0: [158 107 128 102  84 111 112 117 119 154 107 154  98 167 132 143 127  94
  92  60 119 109 209 105 117 151 114 113 171 114]
1: [ 69 220 157 255  94 150 117  88  62 110  65 139 131 166 114 138 147  29
 255  67 120 106 237 156 154 150  76 255 218 225]
2: [ 81 251 126 255 114 149 128 175  92 192  91 113 170  75 121 208 120 248
 255  91  94  94  49 178 127  94 187 226 183 255]
3: [ 73 236 161 255 113 147 118 171  77 169  94 114 158  84 118 217 119 214
 255  59 103  87  47 172 135 141 160 255 185 255]
4: [129  58  93  70 108  86 124 109 211 121 127 168 116  97 184  53  95  76
 121 192 156 134 109 105 134 127  86  85 140  36]
5: [ 81 225 138 249 108 125 136 180  80 175  74 107 168 100  97 194 118 255
 229  65  92  98  61 165 113 109 172 213 167 225]
6: [208  73 122  59 111  93 103 155 176 108 212 151  69 173  92  77 112 137
  36 211 142 189 255 117 136 142 130  77 116  72]
7: [ 71 244 159 255 118 164 126 176  80 144  75 122 178 103 108 215 131 225
 255  51  92  86  59 180 117 121 204 218 184 255]
8: [143  79 111  22 154 101 128 102  80 146 139 172 117 131 100 106 122  86
   0 162 169 157 168 152 149 151  93  82 107  53]
9: [166   0  28   7 196 134 233  76 219  80 231 188  82  74 151 138 104   0
   0 221 153 125 121 101 158 155  51 100 100  87]
10: [228  85 103  56  94  91 128 114 164 106 193 146  89 174 140 109 118  47
  78  91 169 178 255 106 133 149  88  86 112  80]
11: [129 107  85  44  94 130 117 113 144 120 139  97 152 169 128  86 121 107
 111 108 149  98 121  53 155 101  69  85  47  67]
12: [123  38 178  69 169 147 184 115 161 118 154 122 106 125 163 153 155  14
 163 140 132 172 105  71 154 145 133  96  74  94]
13: [ 78 238 144 255 117 166 104 162  86 140  79 105 157 112  85 210 132 144
 251  58  92 106  70 185 137 131 153 223 193 255]
14: [152 136 131 108 128 120 103 107 129 124 184 128  88 105 135 141 138  38
 116 126 100 137 156 116 123 113 143  74 102 146]
15: [138  64 164  78  94 164  99  78  84  73  88 137 110 136  90 133 111 117
 117  15 139 133 168 157 119 143  80 123 117  63]
16: [ 88 132 151 102 112 149 113 166 107 200  82  95 182  66 139 139 151 255
  90 134 113 141  63 129 130 156 171 157  83 117]
17: [104  98 160  58  98 116  76 143 217  97 187  96  80 196 190  63  98  89
  67 234 231 135  29 107  56  70  68  30 118  43]
18: [ 77 182 150 223 109 158 128 138  79 106  77 124 152 122 120 154 122 100
 201  55  99  76 115 170 128 135 110 221 182 199]
19: [181  96 113 131 229 128  99 155 131 108 145 114 100 137 155  85 141 150
 137 199 133 172  76  43 134 119 159  51 111  89]
20: [115  57  90  64 109  71 136 111 244 125 132 169 114  77 201  39  73  68
 144 218 157 140  52 103 137 118  87  75 139  31]
21: [201 100 154  40 117 117 138  81  88  59 127 138 127 205  94 109 113  25
  73  71 109  96  99 154 157  97 119  62  96  74]
22: [ 84 186 155 228 107 164 130 129  84  91  82 129 142 133 123 153 126  72
 195  50  98  73 127 168 124 143  88 231 193 196]
23: [150  56 154 115  88  67 152  33 165 139 148 154  62 115 158  97 136 124
   0 223 152  94  61 147 180 118  93  56  55  24]
24: [138  83 115 108  96 139 105 102 167  91 120 134 109 121 115  61  98 173
  78  92 185 123 191  75 127 184  90 120  93  65]
25: [167 113 134  91 104 126 113 144 160 114 151 147 129 165 160 114 128 119
 136 179 137 142 196 106 137 125 109 116 139 156]
26: [126 129 120 100 148 129 113  83 129 102  90 130 112 163  86  94 144   0
  47  73 118 142 181 169 152 165  88 117 122  70]
27: [210  55 103  94 251 118  93 139 145  81 165 118  78 149 162  41 149  96
  89 236 139 190  85   5 139 119 131   7  96  38]
28: [226  92 144  92 113 103 143  79 155 108 163 151  91 183  98 103 159  48
  97 139 113 151 229 125 126 149  66 102 118  75]
29: [ 81 158 135 194 100 134 119 149  70 139  65 123 170 109 107 143 114 157
 190  74 108  98 126 159 142 121 171 189 163 193]
30: [ 90 217 124 213 148 134 125 182  92 201  79  98 170 107 126 182 119 255
 228 101 113  94  59 157 131 122 220 195 134 202]
31: [ 61 238 159 255  90 181 106 148  74 116  61 138 134 120  89 200 153 116
 243  63 108 111 116 170 109 146  93 255 223 255]
32: [163 100 123  61 131 135 205  56 138  57 117  51 136 107 154  71 164 103
 126 202 148 162  71 136 126  81   0  90 133  85]
33: [ 62 142 125 174 125 124 129 140  90 146  97 113 164  88 111 133 113 209
 178 113 103 103  82 159 140 112 176 157 131 177]

[ 44 118 167  89 208 119 152 145  77 171 181 106 140 134 165 151 115  79
  61 122 148 128  41 171  74  99 170  75 112 125] 14
[167   0  42  19 177 127 206  72 193  90 210 180  86  99 147 133 101   0
   0 186 146 128 147 104 157 149  58  96 100  82] 9
[111 159 123 142 145 134 117 110 119 123  90 128 130 152  93 125 136  69
 101  74 116 132 153 171 148 153 121 144 133 119] 26
[133 127 112  97 136 126 124 106 135  95 111 130 113 162  98  96 147  38
  25 113 131 147 165 164 155 152  95 106 116  75] 26
[129  72 113  12 164  89 142 104  80 161 153 166 122 118  94 114 119  97
   0 190 174 168 126 165 148 142  96  75  89  54] 8
[139  64 130  48 171 107 149  82 134 105 152 149 125  77 146  57 189  19
   0 152 155 104 165  76  88 131  98  85  96  36] 8
[178  87 114 112 224 120 104 151 127 111 147 114  99 139 152  70 144 149
 116 193 126 173  87  42 137 121 148  45 104  70] 19
[180 108 111 148 216 127  95 150 133 102 145 119 100 137 147  84 140 131
 147 194 131 175  81  48 137 119 145  72 118 100] 19
[149  86 154  60 108 153 109  73 113  79 112 150 115 135 101 126 113  84
  89  54 132 133 168 135 124 144  85 109 111  61] 15
[145 119 109 119 111 145 140 114 139 129 157 125 113 154 130 135  78 235
 110 173  99 158 160 101 133  98 110 129  99 147] 25
[119 133  99  90 106 139 120 130 130 136 119 100 161 155 128 119 122 145
 146  99 140  99 108  80 147 105 104 118  71 115] 11
[148  97 162  69 120 157 114  84  98  73 121 135 126 126 112 110 118 105
 121  62 129 128 127 140 117 139  94 119 119  84] 15
[ 66  42 105  15 206 142 133 166 113 215 130  97 119 158 145 114 163 168
 121 192  97 207  67 125 130  60 193  89 102  64] 19
[210  84 118  73 134  87 141  67 198  71 189 115 117 161 121  92 139 154
  43 209 144 152 242  90  76 141  81  44  99  45] 6
[122 115 121 141 107 138 111 127 141 116 117 125 127 116 117 100  97 198
 124  92 172 117 160 100 122 168 128 140 106 105] 24
[ 66 199 129 173 164 166 131 175 114 188  69 123 164  91 144 213 126 255
 212  75 106  81  72 178 118 118 218 184 127 174] 30
[ 97  69 112  47 169  94 179  92 177 107 167 113 145 152 201  75  99   0
  38 235 200 118 154 102  95 152  41 128 114  93] 4
[ 97 129 162 114  99 124  86 148 186 111 166 100  96 169 172  98 102 113
 122 194 203 123  32 122  76  88  84  89 135 101] 17
[180 116 140 130  51 124 109  78 101  95  91 173 101 189  94  96 137  30
  69  81 134 131 255 104 142 165 110 169 219 124] 0
